Each row has a name. Each question is about the rows just above it. Places in a row count from 0.

[103 177 116 148 138 131 159 195  98 118  87 109 111  76 107 156  86 168
 139 151 136 119 115 159 133 213  84 158  62 137  93  63 117 158 114  92
  79 135 163] = sus
[ 91 140 149 134 117 119 107 108 148  90 121 186 113 183 131 119 109  91
 203 106 113 124 126 115 123  97 150 129 114  88  90 158 157 101 119 124
 176 132 144] = gem
[126 129 143 126 109 129 103 117 135  94 124 163 103 142 118 127 104 113
 194  76 144 131 123 115 102  94 155 163  75 148  85 148 121 123 106 111
 193 117 111] = dipo
[163 147  96 139 149 145 127 123 136 140 149 134 139  94  99 132 171 133
 128  85 104 123 130 154  99 157 125 170 108 138  82 104 102 123 115 111
 133 108 106] = vez
[ 92 187 145 132 137 139 152 181  94 118  91 126 122  98 101 148  95 170
 130 164 127 100 125 154 132 212  95 140  52 127 109  51 121 138 137  85
  98 142 157] = kav
[144 139  89 158 132 142 149 196 111 133  94  73 120  42 119 179  96 151
 157 121 145 141 100 157 119 202  75 179  95 163  78 109  98 185  90 123
  71 135 164] = Mos
[128 116 125 130 135  91 107 111 177 134 127 136 103 142 121 119 149 139
 100  94 166 169  89 151 166  88 144 133 166 107 166 134 113 107 138 157
 103 160 130] = fufid
Is [135 117 103 129] printed in one of the named rows, side by side and in this order?  no
Is [147 138 131] printed in one of the named rows, side by side and in this order?  no
Does one of the named rows hold [125 154] side by side, in this order?  yes

[124 125 129 133 156 124 121 129 124 132 154 114 126 120 120 136 147 149
 132 126 127 118 123 140 160 117 125 122 126 150 140 127 127 119 129 117
 117 118 114] : gekoz
[130 127 107 132 116 137 121 129 115 127 169 144 125 123 130 116 128 122
 132 133  30 132 132 104 102 133 123 138 128 116 108 126 149 128 147 151
 141 148 124] : Per
[131 135 168 132 127 142 132 134 116 124 138 127 143 140 123 116 115 136
 126 132 141 128 133 118 137 141 115 105 128 108 112 134 111 139 121 131
 123 116 122] : zab
One entry of Per was changed: [130 127 107 132 116 137 121 129 115 127 169 144 125 123 130 116 128 122
 132 133  30 132 132 104 102 133 123 138 128 116 108 126 149 127 147 151
 141 148 124]. Where, and from what?  33, [128]
One entry of gekoz was changed: [124 125 129 133 156 124 121 129 124 132 153 114 126 120 120 136 147 149
 132 126 127 118 123 140 160 117 125 122 126 150 140 127 127 119 129 117
 117 118 114]. Where, and from what?  10, [154]
Changed gekoz: [124 125 129 133 156 124 121 129 124 132 154 114 126 120 120 136 147 149
 132 125 127 118 123 140 160 117 125 122 126 150 140 127 127 119 129 117
 117 118 114]. Place and old value:  19, [126]
Among the named rows, does one hold [133 104] next to each other, in this order?  no

[144 118 128 100 121 140 111 121] = vado
[146  95 139  64 109 169 144 132] = Zasu
[114 129 130 141 132 120 142 132] = Dol
[114  95 130 141 132 120 142 132] = kulad
[148 161  93 178 154  83 129 140] = vili
[115 176 105 214 156  70 153 144] = sopu
[146  95 164  64 109 169 104 116] = Nik
[144 145 109 148 139 107 120 130] = vudap
[140 147 106 156 143 102 127 133] = govo
One entry of Nik was changed: [147  95 164  64 109 169 104 116]. Where, and from what?  0, [146]
Is [147 106 156 143 102] printed in one of the named rows, side by side and in this order?  yes

[ 97  84 118 124 190  55 111 145 202 141 149  84 169  65  98 144 136  95
 134 214 137 110  55  68 116 152 126 114 124 161 122 113  89 140 108 122
 137  99 112 140 117 154 178 128 136 176 126 103 116 162 104  94 121 109
  65  93 157 118] : Buse
[116 120 129 122 150 122 126 133 140 131 134 118 135 109 124 131 129 121
 135 147 128 118 101 113 123 121 137 126 130 132 123 129 116 130 120 126
 133 120 124 134 124 133 141 124 139 139 127 124 128 150 130 123 133 124
 115 125 133 126] : mugif
[102  93 124 127 191  58 112 145 197 135 148  87 170  64 105 148 135  90
 135 209 135 109  60  73 110 144 123 118 124 158 124 111  93 136 107 118
 138 101 115 135 115 146 173 128 130 177 123 103 112 155 106  99 120 114
  70  98 156 115] : mef
[108 103 128 121 175  76 121 139 177 131 138 103 160  76 115 151 133  98
 132 186 132 114  79  96 108 133 123 120 127 147 125 118  99 132 117 119
 132 110 121 136 120 140 166 130 130 165 125 111 115 143 116 108 126 119
  89 109 150 111] : Zugi
[111 122 129 118 150 142 125 134 139 136 133 126 131 112 121 126 122 129
 133 135 126 121  93 108 123 117 149 129 129 124 128 134 120 121 115 126
 135 123 131 142 123 138 127 120 149 130 133 125 143 166 140 126 142 124
 117 129 128 133] : veru
[108 103 132 121 147 110 121 139 177 131 132 103 160  76 115 151 133  98
 132 148 132 114  79  96 108 133 123 120 127 147 125 118  99 132 117 119
 129 110 121 136 120 140 166 125 130 165 125 111 115 143 116 108 126 119
  89 109 150 111] : duvo
[126 123 130 127 138 117 130 129 136 126 133 122 135 121 129 133 129 119
 135 140 127 123 120 125 124 127 127 126 129 135 126 126 121 131 128 128
 131 126 126 129 127 127 138 126 124 138 122 126 121 130 127 126 126 128
 118 125 136 125] : vana
Where does [108 103 132 121 147 110 121 139 177 131 132 103 160  76 115 151 133  98
 132 148 132 114  79  96 108 133 123 120 127 147 125 118  99 132 117 119
 129 110 120 136 120 140 166 125 130 165 125 111 115 143 116 108 126 119
  89 109 150 111] differ from duvo, and what was there?  38, [121]
Changed mugif: [116 120 129 122 150 122 126 133 140 131 134 118 135 109 124 131 129 121
 135 147 128 118 101 113 123 121 137 126 130 132 123 129 116 130 120 126
 133 120 123 134 124 133 141 124 139 139 127 124 128 150 130 123 133 124
 115 125 133 126]. Place and old value:  38, [124]
Does one of the named rows hold [124 133] side by side, in this order?  yes
Is [139 137] printed in one of the named rows, side by side and in this order?  no
Changed mef: [102  93 124 127 191  58 112 145 197 135 148  87 170  64 105 148 135  90
 135 209 135 109  60  73 110 144 123 118 124 158 124 111  93 136 107 118
 138 101 115 135 115 146 173 128 130 177 123 103 112 155 106  99 120 113
  70  98 156 115]. Place and old value:  53, [114]

[177  66  79 122  63 187 143 154 101  64 194  52 204] : fida
[177  66  79 122  63 187 143 106 101  64 194  52 204] : kepa
[ 84 102 182 134  98 178  88 154 118 188 192  96  66] : Veno
[175 138  92  88 117 145 159 119 199  98 198  65  56] : zos
[175 138  92  88 117 145 159 119 199  98  55  65  56] : mek
One entry of mek was changed: [175 138  92  88 117 145 159 119 199  98  55  66  56]. Where, and from what?  11, [65]
Among the named rows, does one hold [ 92  88 117 145] next to each other, in this order?  yes
Among the named rows, does one hold [101  64] next to each other, in this order?  yes
Does one of the named rows hold [ 98 178  88 154] side by side, in this order?  yes
Does one of the named rows hold [ 98 178] side by side, in this order?  yes
Does one of the named rows hold [ 66  79 122  63 187] side by side, in this order?  yes

[129 129 130 142 115 124 110 133] : kodar
[128 126 117 116 149 121 152 123] : Zur
[130 128 115 118 134 122 148 121] : pulik
[130 131 151 171 117 152 114 125] : Bitud
[127 130 101  96 124 103 128 129] : gif
[127 130  88  96 124 103 128 129] : Lufe
[129 130 180 206 123 174 122 125] : ruvi
[129 130 133 120 119 125 115 130] : beku
[128 129 134 116 137 124 141 118] : tise
Is [143 115 124 110 133] printed in one of the named rows, side by side and in this order?  no
One entry of pulik was changed: [130 129 115 118 134 122 148 121]. Where, and from what?  1, [128]
Where does [129 130 180 206 123 173 122 125] differ from ruvi, and what was there?  5, [174]

[135 102 159 130 120  95  83 114 140 126 121 135 109 148 130 101 128 120
 105 125 131 126 148 138 135 127 135 114 114 126 150 101 118 126 145 121
 117 140 144 134 135 111 109 107 134 113 110 134 148 119 153 127 123  90
 131 118 126 150 147]  rabo
[131 105 153 126 130 104  76 113 138 131 121 137 106 146 141 102 132 121
 117 130 139 127 144 137 140 121 125 113 120 122 148  99 128 116 145 121
 119 130 144 126 133 112 106 129 140 124 118 145 145 122 142 127 142 114
 131 122 129 140 144]  Bet
[134 128 133 132 117 116 148 134 129 121 130 123 138 128 109 135 122 128
 127 121 113 127 133 127 117 136 138 134 118 132 128 137 117 138 124 129
 129 141 124 137 132 133 137 104 119 113 116 113 130 123 145 128  97 122
 127 122 123 143 129]  rilu
[160  78 205 154  97  34 136 124 147 112 123 125 127 167  92 105 117 113
  81 112 102 122 181 139 114 163 202 126  75 154 170 112  95 194 142 121
 114 216 139 177 151 115 133  54 105  49  64  78 175  96 229 128  63  41
 127  96 117 221 167]  Rar
[139 117 150 140 106  98 179 144 130 115 133 120 155 136  95 139 118 125
 109 116 103 125 144 127 110 154 160 141 111 143 136 151 106 164 119 129
 127 163 118 151 135 136 150  78 102  98 108  82 141 118 162 129  74  88
 126 118 120 160 137]  Duf
[131  77 176 124 139  88  29  74 158 141 105 161  45 168 184  80 144 112
  98 139 175 126 157 153 177  93 120  99 115 117 173  29 133 103 182 108
 111 127 181 113 136  97  86 141 177 129 112 204 162 119 147 125 196  85
 139 118 136 145 163]  Geb
Does one of the named rows hold [135 128 135] side by side, in this order?  no
Where does [131 105 153 126 130 104  76 113 138 131 121 137 106 146 141 102 132 121
 117 130 139 127 144 137 140 121 125 114 120 122 148  99 128 116 145 121
 119 130 144 126 133 112 106 129 140 124 118 145 145 122 142 127 142 114
 131 122 129 140 144] differ from Bet, and what was there?  27, [113]
One entry of rabo was changed: [135 102 159 130 120  95  83 114 140 126 121 135 109 148 130 101 128 120
 105 125 131 126 148 138 135 127 135 114 114 126 150 101 118 126 145 121
 117 140 144 134 135 110 109 107 134 113 110 134 148 119 153 127 123  90
 131 118 126 150 147]. Where, and from what?  41, [111]
Is [121 119] printed in one of the named rows, side by side and in this order?  yes
Does one of the named rows hold [163 118] side by side, in this order?  yes

[136 136 115  86] -> rel
[168 171  84 207] -> medos
[167 151 101 162] -> kesak
[147 147 108 162] -> Ripem
[109  99 157 126] -> Kop
Does one of the named rows hold [ 86 115 136 136] side by side, in this order?  no
Among the named rows, does one hold [148 147 108] next to each other, in this order?  no
Where does [136 136 116  86] differ from rel, and what was there?  2, [115]
Does one of the named rows hold [ 99 109] side by side, in this order?  no
One entry of Kop was changed: [109  99 157 125]. Where, and from what?  3, [126]
One entry of rel was changed: [137 136 115  86]. Where, and from what?  0, [136]

[229  63  61  25]  Kase
[189  92 163 159]  direk
[229  63  90  70]  Debem
Changed direk: [189  92 164 159]. Place and old value:  2, [163]
Is [229  63] printed in one of the named rows, side by side and in this order?  yes
Changed Kase: [230  63  61  25]. Place and old value:  0, [229]
One entry of direk was changed: [190  92 163 159]. Where, and from what?  0, [189]

